(in the rows, 128 means zero)
Each run below is a few steps of one of 6 hidden systems, one row a step.
seq 1, q518 (11 x 26):
115 62 100 143 152 102 157 137 112 124 166 133 150 114 142 111 114 123 136 99 163 63 89 138 127 138
94 154 101 140 113 158 150 139 91 111 151 135 100 113 176 125 144 136 109 144 109 167 169 141 144 195
132 171 118 99 97 126 70 129 123 121 83 122 123 161 177 134 160 130 177 110 132 139 116 100 119 90
115 101 142 152 154 125 128 149 185 150 112 148 152 129 84 136 149 132 99 146 72 136 105 84 96 108
170 130 182 121 167 107 138 89 131 135 126 115 99 117 105 135 96 109 107 155 145 155 167 158 161 119
160 96 98 102 122 110 154 147 135 121 151 107 152 107 143 99 113 142 151 77 190 84 112 167 112 109
89 149 88 143 73 189 142 140 105 116 160 134 128 120 113 112 123 143 105 147 105 148 145 139 108 181
106 167 130 128 99 121 73 92 83 110 88 121 118 172 127 145 124 99 175 133 128 135 105 109 146 115
106 85 147 158 175 94 149 153 144 154 121 168 151 139 117 144 156 126 127 118 86 97 82 101 127 124
154 125 161 128 172 136 142 118 131 143 143 138 87 107 167 125 130 131 78 171 134 156 172 138 170 141
165 129 86 89 118 117 110 145 171 112 127 82 132 120 164 110 141 137 149 84 189 123 138 140 106 91
seq 2, q855 (11 x 26):
77 113 54 146 119 124 134 132 109 93 143 105 148 140 121 110 132 115 113 116 170 81 81 123 140 149
110 192 112 132 93 123 126 160 175 134 98 156 122 154 140 144 147 144 94 138 102 180 148 142 104 153
123 90 137 135 162 105 92 118 124 128 93 158 125 144 175 150 120 154 145 155 134 111 126 99 137 60
108 120 121 153 166 107 159 173 137 109 153 86 105 68 119 102 120 114 141 89 117 124 158 86 121 138
197 142 183 96 124 132 137 101 132 167 137 134 120 130 130 148 163 120 150 118 108 172 156 175 131 132
136 79 113 115 106 157 134 94 82 135 161 109 152 128 113 114 91 126 146 136 178 78 91 136 122 97
101 184 108 138 103 158 132 136 144 109 136 99 114 133 87 101 125 99 72 147 127 151 119 122 130 189
120 124 135 128 119 107 89 105 132 133 83 186 151 194 154 169 146 126 131 147 112 137 93 155 129 140
80 103 88 152 146 116 139 174 126 87 116 138 132 106 133 105 85 183 133 118 121 85 137 96 117 106
157 177 151 129 158 113 134 151 156 137 112 117 81 108 149 110 188 129 113 108 111 155 174 111 161 135
162 62 132 118 128 107 131 108 127 174 154 126 155 127 157 163 144 113 177 108 152 125 120 145 99 74
seq 3, q970 (11 x 26):
144 158 161 153 122 151 110 101 132 126 116 138 117 126 34 86 123 97 122 112 108 105 110 123 135 167
129 97 100 130 127 131 114 87 89 106 132 139 158 147 111 130 177 125 169 86 132 90 93 162 160 167
88 115 80 135 131 124 167 155 98 104 141 153 133 126 168 138 142 184 107 133 126 117 146 163 156 157
113 134 101 156 108 146 122 126 126 168 140 161 98 135 186 137 129 138 78 190 163 141 157 116 128 93
122 108 124 120 127 111 96 136 170 147 112 105 141 136 162 161 123 102 146 139 122 163 118 80 77 64
149 146 195 120 165 85 150 156 162 132 107 109 122 110 84 133 99 119 148 103 83 153 142 117 110 117
191 143 185 108 136 155 124 107 113 135 136 123 110 114 73 76 123 122 140 98 137 87 112 139 152 141
129 124 75 97 103 167 117 106 112 80 148 92 154 132 118 106 156 131 139 98 148 116 107 155 143 177
72 153 80 142 95 113 161 131 96 113 133 147 141 157 133 161 124 137 96 154 137 139 127 179 142 170
88 101 120 174 117 133 118 128 113 167 129 193 122 149 163 140 106 129 101 180 130 105 107 101 111 106
118 85 123 156 171 104 86 126 164 122 111 141 120 111 163 148 144 116 149 123 100 151 160 81 113 101
seq 4, q898, 11 rows:
132 176 117 137 85 98 110 154 159 149 119 115 113 136 129 103 101 88 137 93 183 114 108 114 80 107
101 135 113 147 113 129 101 120 161 108 91 130 155 141 59 152 124 137 142 131 69 170 147 125 89 126
134 121 147 140 162 117 96 70 85 106 93 160 114 150 128 145 152 140 146 142 119 112 139 142 197 132
142 86 134 125 149 145 157 151 112 153 176 145 138 112 166 110 185 126 131 98 112 95 90 117 137 161
129 126 102 92 89 162 168 149 114 128 169 99 130 105 154 129 91 157 110 147 150 152 158 160 101 128
117 180 120 139 105 89 116 150 145 145 95 104 104 146 128 125 92 108 116 138 181 117 114 99 116 64
112 126 142 164 148 115 102 123 186 128 102 135 138 127 70 141 141 98 113 129 70 165 136 102 103 139
157 98 157 112 161 123 102 63 99 96 114 144 133 134 130 148 131 132 163 128 119 142 148 176 170 167
150 116 132 106 129 141 148 162 94 131 146 140 132 120 156 90 158 146 158 73 132 63 82 121 142 141
115 152 82 125 67 184 160 152 126 144 162 121 132 115 122 115 133 161 93 152 135 147 153 139 101 131
97 144 102 144 110 90 116 116 127 147 105 118 122 168 139 164 100 106 104 176 180 133 118 121 131 67
seq 5, q898, 11 rows:
152 131 130 117 100 197 100 135 169 144 137 164 132 137 134 87 149 137 83 146 120 124 94 118 100 164
108 103 46 120 120 100 120 104 151 91 122 102 165 151 129 155 127 133 106 134 184 138 131 180 130 122
109 124 146 182 143 67 167 147 108 150 119 163 121 123 76 130 96 132 150 108 125 80 129 133 131 98
126 97 149 164 126 189 95 105 110 137 154 160 102 91 142 107 117 113 144 148 88 143 164 85 101 150
124 128 92 88 130 117 113 116 103 102 135 61 126 127 192 155 166 111 166 115 150 157 134 118 153 119
140 176 174 99 133 107 190 182 127 156 120 115 129 134 100 134 141 152 117 121 98 128 106 129 139 108
155 138 158 115 111 183 98 104 157 137 123 160 117 142 119 99 98 131 64 186 136 137 117 132 115 149
117 100 68 130 142 83 99 109 164 92 117 106 154 149 136 128 135 96 127 103 188 117 100 149 123 144
118 122 132 162 130 89 172 145 115 130 127 158 141 112 66 134 113 155 169 89 96 111 156 163 116 132
131 120 146 149 107 192 86 99 76 144 135 170 96 115 154 112 118 141 156 158 114 118 151 96 125 112
100 118 72 117 139 125 123 142 127 119 149 70 129 123 183 137 194 106 127 124 135 146 115 80 147 116
seq 6, q696 (11 x 26):
153 147 155 84 134 175 130 131 92 88 125 117 124 124 115 84 122 168 129 121 123 90 100 135 170 161
104 146 84 128 105 139 108 125 123 112 133 119 140 163 142 112 164 87 103 116 153 108 63 130 142 192
95 99 93 151 122 105 127 124 149 126 119 192 158 160 154 167 139 146 107 146 121 149 134 183 111 166
98 138 143 177 162 83 104 129 131 120 86 171 88 130 141 141 94 140 118 156 118 134 166 106 142 110
139 129 128 167 135 116 112 116 147 169 141 98 101 103 114 129 149 78 145 120 137 151 162 72 113 74
176 111 153 82 119 149 159 123 128 158 153 93 149 112 111 151 142 157 149 133 111 152 149 143 116 64
141 156 163 81 122 164 154 161 96 113 137 104 122 123 121 86 89 155 119 130 130 90 86 112 141 127
126 124 104 114 106 154 109 126 130 109 150 113 146 130 139 90 125 88 126 99 158 108 78 139 109 207
105 111 88 127 127 94 117 119 138 86 103 163 165 157 145 158 141 154 144 107 117 139 132 192 129 180
92 152 130 192 151 94 121 131 126 124 83 189 94 141 112 134 136 146 113 142 100 114 154 115 160 136
137 107 133 174 140 134 101 83 140 176 139 135 102 124 131 142 165 81 115 159 138 146 151 89 131 89
seq 7, q338, 11 rows:
158 106 168 106 169 117 177 178 149 136 150 107 129 87 116 98 84 157 116 117 125 100 120 114 114 97
128 181 141 123 88 169 113 130 125 123 135 129 110 138 115 79 105 95 93 131 142 120 92 125 116 199
118 130 106 80 101 110 119 99 117 110 113 87 172 173 132 186 144 114 163 123 128 163 97 168 129 125
88 121 108 156 152 63 162 178 151 121 98 166 145 139 123 147 115 175 121 119 115 107 130 139 119 107
123 129 125 189 126 147 83 87 101 130 118 192 89 126 132 96 144 119 128 130 142 94 148 124 156 167
147 82 96 112 134 152 112 96 122 127 159 84 138 100 163 148 177 122 159 127 140 162 167 117 133 93
143 162 161 118 141 120 178 193 153 158 134 114 103 99 133 119 107 153 96 141 120 140 155 103 113 82
140 156 180 122 105 169 100 107 102 139 123 138 118 147 94 95 84 91 118 149 129 105 74 109 124 151
113 96 99 92 135 124 122 112 158 94 134 83 184 144 113 163 146 102 134 120 107 167 90 148 109 166
127 152 133 138 143 52 172 165 144 126 104 159 125 135 122 141 126 156 133 89 128 119 148 182 138 140
117 121 101 158 95 155 95 102 76 117 120 178 118 135 135 94 113 153 154 116 151 71 122 132 133 135
seq 8, q696:
74 159 108 134 128 123 151 190 130 123 138 111 110 115 183 134 145 121 109 132 97 163 133 83 117 156
177 129 183 116 144 127 107 134 180 149 122 159 112 119 166 127 131 110 129 121 97 176 146 137 92 167
164 115 155 97 166 81 107 142 162 123 83 128 141 146 139 127 133 149 159 98 139 99 98 119 129 68
150 129 112 151 124 121 146 127 164 146 130 118 138 124 39 94 126 132 96 113 168 83 114 139 122 90
137 113 120 131 88 165 129 68 65 133 149 136 137 140 101 136 98 128 149 145 164 109 135 178 137 123
54 134 70 136 112 151 133 135 75 81 134 98 127 122 147 137 125 145 134 148 112 130 134 94 142 137
105 158 142 140 127 141 141 139 133 130 148 129 106 119 142 138 148 90 103 140 80 192 150 126 125 210
148 112 176 110 161 104 114 140 135 147 114 165 124 143 210 155 156 127 161 116 95 145 115 122 125 132
158 117 128 124 178 98 125 164 208 128 98 123 125 119 124 101 141 152 86 117 149 103 118 102 127 83
181 150 143 130 96 118 126 94 150 162 124 129 128 145 80 115 104 109 124 120 193 112 127 172 114 92
106 104 88 128 82 155 121 110 81 115 131 125 154 131 102 130 101 163 173 125 144 92 121 126 111 78
seq 9, q518, 11 rows:
165 103 122 97 158 72 136 143 178 135 114 130 152 146 164 136 147 136 121 99 177 106 96 167 135 107
130 133 98 142 115 150 148 153 170 125 136 158 121 104 122 103 110 174 72 147 137 146 176 159 98 151
131 157 106 140 89 136 75 84 119 100 108 106 107 122 104 116 98 111 174 114 160 144 167 125 111 112
99 91 128 155 131 114 143 133 104 130 133 136 168 122 74 146 135 127 187 90 77 104 104 109 103 119
126 132 179 130 151 153 165 117 60 151 153 140 97 121 137 137 123 126 112 175 95 129 129 110 175 132
147 124 116 89 141 116 124 141 130 132 143 82 128 138 199 119 157 99 122 116 188 112 80 111 150 111
115 144 99 111 111 130 143 168 192 126 122 139 155 144 141 138 153 147 81 135 103 169 122 157 92 169
150 173 149 127 105 132 80 100 150 114 71 154 112 151 100 121 82 147 126 151 140 144 155 147 122 111
133 77 114 175 150 100 117 114 148 123 129 140 138 109 69 103 119 111 157 84 139 76 117 117 111 112
119 97 131 155 145 142 174 108 75 130 171 138 115 87 113 145 140 136 138 137 100 143 182 157 161 160
131 150 111 87 101 138 130 139 68 129 134 95 116 130 194 136 142 145 167 120 162 111 119 106 151 81
seq 10, q338 (11 x 26):
104 145 154 148 117 147 99 90 136 124 115 129 119 132 87 151 76 106 119 183 97 180 155 114 106 134
127 105 156 132 179 100 144 114 116 105 129 91 139 109 67 136 137 98 164 95 89 124 114 110 151 141
147 122 142 117 126 144 164 168 125 136 151 167 140 107 144 99 154 160 141 82 92 113 125 158 112 188
153 152 113 80 112 156 112 112 107 94 109 129 121 153 169 113 132 176 111 144 164 113 124 170 172 139
95 127 68 129 109 99 133 146 136 140 127 98 145 157 160 146 146 117 109 144 179 111 85 101 125 70
106 135 138 184 115 102 113 119 154 170 114 177 112 145 130 158 105 102 111 169 110 166 153 120 87 116
142 90 162 150 176 118 93 75 120 101 117 119 116 100 81 125 98 106 165 122 111 131 160 114 138 123
141 116 120 127 142 152 156 162 139 120 163 98 128 76 110 90 166 134 147 73 98 128 147 108 115 153
168 179 160 78 92 169 155 140 102 148 132 142 115 142 140 116 143 170 117 136 123 137 127 172 146 146
105 112 107 90 120 129 130 126 109 114 120 110 163 174 141 139 103 138 104 165 165 93 54 125 141 99
77 129 93 170 129 78 125 142 164 139 122 148 132 153 153 154 132 83 90 141 141 150 110 126 107 159
seq 11, q970:
155 132 184 126 161 135 120 158 155 140 109 150 97 101 142 95 93 158 115 146 102 126 148 77 117 86
184 155 137 111 135 137 89 106 173 123 117 75 110 116 98 102 170 93 136 98 143 147 138 108 133 115
147 147 132 77 105 118 167 137 120 125 136 89 171 144 89 144 137 133 157 86 124 132 98 185 124 145
106 116 125 136 119 167 159 120 95 115 152 145 136 124 84 106 79 148 83 165 128 98 111 156 140 169
86 107 79 174 118 130 85 84 104 116 137 141 116 142 154 132 127 83 122 143 171 118 123 113 137 154
87 126 109 145 122 83 126 159 119 129 108 162 129 144 197 167 140 146 177 106 102 147 141 121 107 121
148 149 168 135 154 135 135 158 150 148 97 164 98 116 133 124 139 183 105 158 90 135 166 100 139 79
182 117 137 109 150 149 105 110 173 152 134 81 127 121 111 109 181 100 110 128 154 135 115 96 137 83
152 116 131 79 125 111 164 140 147 118 154 69 166 119 109 145 113 112 150 93 134 155 116 175 102 145
121 149 155 125 111 138 152 123 97 112 135 139 117 127 87 106 40 135 113 147 147 106 123 168 126 162
91 133 91 169 99 158 75 95 98 111 120 142 117 138 124 99 123 96 137 128 146 97 105 97 127 159
seq 12, q855:
128 97 97 152 129 116 152 140 150 136 133 117 154 97 63 125 138 162 146 106 120 111 154 122 100 64
141 161 150 154 133 134 168 112 101 172 143 121 88 120 100 141 159 118 96 165 125 146 168 126 176 106
104 87 121 140 108 136 133 98 67 153 179 133 133 138 188 164 131 81 156 146 140 140 107 138 123 153
104 152 123 79 101 162 126 149 113 80 128 96 140 125 146 124 71 146 135 140 114 159 125 132 96 166
158 169 175 93 137 122 92 137 149 115 81 142 118 165 140 97 124 125 116 120 133 103 69 111 143 137
135 74 105 161 153 116 117 141 185 129 127 163 158 118 100 100 139 139 121 96 124 89 105 125 94 134
138 138 105 145 148 103 154 117 157 113 112 129 118 116 75 138 151 169 96 136 129 145 201 170 163 105
117 145 112 167 101 95 136 106 69 171 143 136 95 137 158 151 149 98 158 126 171 117 150 134 150 86
95 123 104 128 89 179 122 133 104 131 170 97 126 102 152 134 121 107 153 142 100 175 149 85 78 132
134 147 186 65 146 137 122 124 110 105 107 90 137 152 128 150 115 120 131 153 93 156 83 114 147 133
136 99 161 122 142 116 149 158 125 136 138 165 144 131 129 97 94 121 132 100 128 63 55 137 112 164

Name the system that made each run.
seq 13, 2 rows:
115 167 162 173 132 81 116 98 130 142 107 141 106 151 89 147 104 59 127 131 126 148 129 139 133 161
160 56 154 126 169 101 129 118 122 126 126 181 146 124 164 136 116 155 167 104 130 96 123 161 132 125
 -> q518
seq 14 (2 x 26):
123 143 86 113 144 131 129 119 109 80 145 56 106 108 138 103 164 119 126 108 161 128 142 116 184 147
144 164 128 109 71 107 137 147 151 178 128 124 148 161 140 156 152 98 149 102 136 159 93 151 80 120
 -> q855
seq 15, 2 rows:
144 169 135 159 127 84 101 140 189 148 89 139 95 130 123 113 108 119 113 127 164 132 153 111 106 77
147 80 140 139 160 127 90 94 181 124 107 128 157 118 77 143 149 119 149 118 88 155 141 116 104 115
 -> q898
seq 16:
178 171 142 85 131 141 120 109 137 109 124 78 92 115 140 120 129 130 118 138 158 174 178 149 151 119
147 127 94 105 83 125 133 151 161 141 127 114 173 145 93 116 131 142 151 85 153 101 89 145 77 91
 -> q518
seq 17, 2 rows:
154 174 156 117 83 163 90 98 137 156 98 178 128 174 118 135 153 127 113 148 105 153 110 150 120 152
108 80 85 109 150 122 105 122 152 90 107 143 173 167 152 138 148 152 104 142 138 105 75 145 144 144
 -> q898
seq 18 (2 x 26):
152 139 138 160 107 146 103 129 112 142 146 156 91 98 144 78 130 109 178 71 137 101 146 116 105 160
132 153 102 92 103 156 96 104 110 79 85 125 139 149 127 139 166 184 163 120 101 153 157 154 153 122
 -> q970
seq 19 (2 x 26):
136 172 138 120 102 146 135 156 128 150 129 165 120 160 157 101 154 118 90 129 132 110 76 143 135 192
133 105 107 89 114 104 93 88 130 112 106 130 160 181 171 171 120 125 144 143 170 135 93 178 127 115
 -> q338
seq 20:
123 110 122 164 115 136 90 99 114 148 115 197 135 159 136 147 191 126 157 117 88 127 122 134 132 156
88 101 74 112 129 138 153 157 107 91 129 107 152 114 135 142 144 201 141 131 103 120 145 118 135 92
 -> q855
seq 21:
170 101 188 110 146 139 106 107 115 136 115 128 141 116 87 128 127 131 196 101 87 113 118 106 121 94
151 106 117 110 150 167 146 156 183 109 147 124 148 101 98 86 150 162 79 120 107 119 118 131 116 166
 -> q338
seq 22, 2 rows:
133 125 106 120 143 117 80 120 150 104 106 74 123 114 131 123 150 113 172 101 137 134 140 68 122 71
140 118 159 130 136 119 185 154 148 166 151 121 151 109 71 151 149 131 130 119 68 157 136 134 100 119
 -> q518
seq 23 (2 x 26):
99 88 88 161 119 118 118 105 141 137 126 123 164 127 94 176 161 121 159 131 89 163 150 118 98 98
127 111 167 133 181 76 178 138 93 137 125 123 120 120 114 157 114 137 143 137 114 109 136 129 170 84
 -> q970
seq 24, 2 rows:
146 84 139 136 132 183 74 78 124 120 127 159 119 124 133 100 91 135 111 173 153 107 129 124 128 122
124 120 91 122 151 113 133 122 163 116 158 42 127 105 124 132 154 82 109 122 153 167 142 107 135 126
 -> q338
seq 25:
95 184 82 121 98 108 147 149 146 111 120 114 120 150 153 146 113 129 78 154 159 168 146 166 128 162
124 149 127 141 89 106 77 128 145 126 84 173 129 157 141 127 89 128 167 103 140 130 125 138 76 123
 -> q518
seq 26, 2 rows:
158 69 115 120 153 124 68 74 152 92 110 141 146 134 129 121 110 133 149 121 163 108 124 159 127 130
128 109 96 151 135 113 151 137 106 114 141 117 138 100 87 100 155 141 176 59 126 74 128 133 141 124
 -> q898
seq 27, 2 rows:
185 87 172 100 166 129 135 135 188 132 141 126 154 103 93 106 114 120 124 102 108 133 115 152 96 155
165 129 115 104 101 157 98 92 117 85 124 110 132 119 88 92 90 151 160 99 169 106 139 169 127 135
 -> q898
